Each path below is one point turned by a fixed rotation once a step. After each direction that follows a path, write how fast that rotation turns it, in degrees per step (0 if it stays still).
Each turn is a multiple of 5 degrees from 10 to 175, or 0.
Each row of a path follows its step; steps can be skipped.
Path 1:
step 1: [ -8   2   8   8   5   9   8  16  -1   0   4  -3  -4   3  14   0   6   1
  -6  -4  17   2   5   8  11  -1  -5   2  -3   0   2 -22   1  -4   8  -4
   5   8  -8  -9  -4  -6  -4  -6  -7  12   1  -1 -10   3   0  -3  11   6
   5   7  -3  -6  -9   3   1  -4  -7  -5   1]
step 4: [  2  14   1  -3  -1  -9  -5  -4  10  -6   2   1   5 -10   6  -6  -3  -5
  -7 -19   2   4  -3   7   9  -2  -8   9  13   1   1 -14   6  -3  -3  10
  -3   4   1  -5 -16 -13 -10   5  -5   4   2   0 -13  12   1  -1   4   7
  -2  -8  -4  10  -1  -3   4   2  -2   4   2]
step 5: [ -1   7  -5   4   2  -9   2 -11  -3  -8   6   0   6   2   6   6   8  -7
   0  -5  11   0   3   4   6   0  -5   6  12  12   0   8   5 -12  -3  -8
   2  14   5   0   0  -6  -9   0   1  -2 -15  11   0  16   4 -10  12  -1
   9   1  -5   5   5  -2 -13  -9   7   2  -4]
step 6: [  1   5  17   5  11  -4   4  13  -5  -3   7 -13   4   3   7  11   0   8
  -2  -1   6   5   2  -1   5   0  -6  -2  -6  10  -5 -10  -3 -14  -2 -12
   0   4   2  -5   3   1  10  12  -4   3   0   4  -3   9  13   0   8  -1
  10   8  -2  -5  -7   9 -11  -7   1  -8   8]
step 9: [  6   1   3   5  13  -6 -12   2   1  -2   3   2   1  -1  -1  -4  -2   2
   0  -3   8   8   0   5   4   3  -1   5  13  -4  12 -11   7  -5   3   0
  -4  -6  -7  -9 -19  -5  -5   6 -14  12  11   0  -4   0  16   0  10   9
   5 -15  -3  -6  -3   3  -5 -11  -6  -2  -1]
step 11: [  4   5  13   4   4   3   0   6   2  -2   7 -14   5  -6   6   3   0   7
   5  -9  -7  10   6  13   1  -3  -5   0  -1   8  -8   9   3 -18  -8   2
   1  -3   8   2   4   4   6   9  -2  -7 -16  10  -4  17   3  -7  -4  -4
   5  -5  -8  -1   7   4 -10   0  -8  -2  -5]
step 12: [ -4   8  14   1   2   1  -5   4   0  -2   8   5   3 -10  15   0  -3  -4
  -1  -7   3 -10   1   3  -1  -4  -1  -1  -5   7   0 -17   6 -10 -13   2
   0  -4  -1   0  -8   5  -3  -5  -6   1  -9  -2 -18  10   5   1  -6  16
  -1   6  -2  -6  -1  -1  -9 -15  -9  -4  11]
step 14: [ 13  -7   7   7   2   4   4  10   3   1   3  -7   1   3   8  -1   8   4
   2   7   0  15  -1   8   0   2  -2  -8   4  -7   3  -2  -1 -20   4  -2
  -3  -4 -13 -15  -8   2   7  12   1   7  10  -7   7  -1   8  -7   3  -1
   3 -10  -5  -3  -3   4 -10  -9  -5  12  -3]
step 16: [  4   0   3   0  -2  11   0  -7  -2  -3   2  -1  -6  -6   8   0   1   4
   2 -12   0  12  11  18   8  -6   4  17   5  -2  -5   3   6   1   8   3
  10   5   4   8  -5  -3  -6  -3  -2  -1 -19  11  -8   9  -2 -11   8  -1
   5  -9  -9 -10   5   2  -5  -1  -3   3  -9]
step 17: [  5   6  13   8   1   5 -12  -3   2  -4  -1   8  -6  -6   2   8   1   6
  -3 -11   0   0  12   3  -8   7  -1   7   4  16  -4  -9   2 -15  -3  -1
   0   3  -5   4   0   0  14   0   2   3  -2  -4  -9  11  12  -6   6  10
   9 -13  -3   0  -7   7  -9 -14  -4   5   4]
[ 2 -1  0  0  0  1  3  1 -1  4  1  1  1  1  4  0  0  0  1  2  0 -1 -2 -1
  2  0 -4 -3  0  1  0 -2  0  1  0  3 -1  3 -2  1  4  7  1 -2  0  4  0 -2
  1  1  1 -1 -1  1  1  3  0  0 -1  0 -1  1  0 -3  1]
60
[-6  0  3 -3  3 -1 -1 -3  2  3 -2  0 -1  0  0 -2  0  4 -1 -1  1 -3  1 -1
  2 -1 -2 -1 -3 -1 -1 -1  3  0  0  2 -2 -1 -2 -1  0 -3 -3  1 -1  0  0 -3
  0 -2  1  0  1 -1  0  1 -3  3 -1  3 -2 -1  0  0  0]
130
[ 2  0  3 -2 -3 -4  0  3  1  0 -4 -4  0  1  1 -3 -2  0  2 -1  0 -2  0  1
 -3 -2  0 -3  0 -1 -2 -1 -2  0 -1  2  2 -3  1 -1  0  1  1  0  1  1  0  1
  2  3  0 -2  0  0 -3  1 -2  4  0 -2  0  4 -1  1 -1]
95
[ 1 -3  2  2 -1 -2 -2  0 -3 -2 -3  1 -4  3 -1  1 -1  3 -1  1  0 -1 -1 -2
 -2  0  0  1  0  1  1 -2 -2  1  1 -3  1  1  0  1  1  0  0  0  2  2  3  1
  2  0  4  1  4  0  3  1  1 -1 -1  2 -4 -3  3  1 -2]
95
[-1  1  0  0  2  2 -3  3 -2  3 -2  3 -2 -1 -5 -2  0 -2  3 -1  0  2 -1  2
  1 -1 -1  2  3  0 -3  0  2  2  1  4  1  1  0 -1  0  1  2  0 -1  2  1  1
  1 -2  1 -2  1  1 -2 -2 -1  0  0  3  3 -1  0 -1 -5]
55
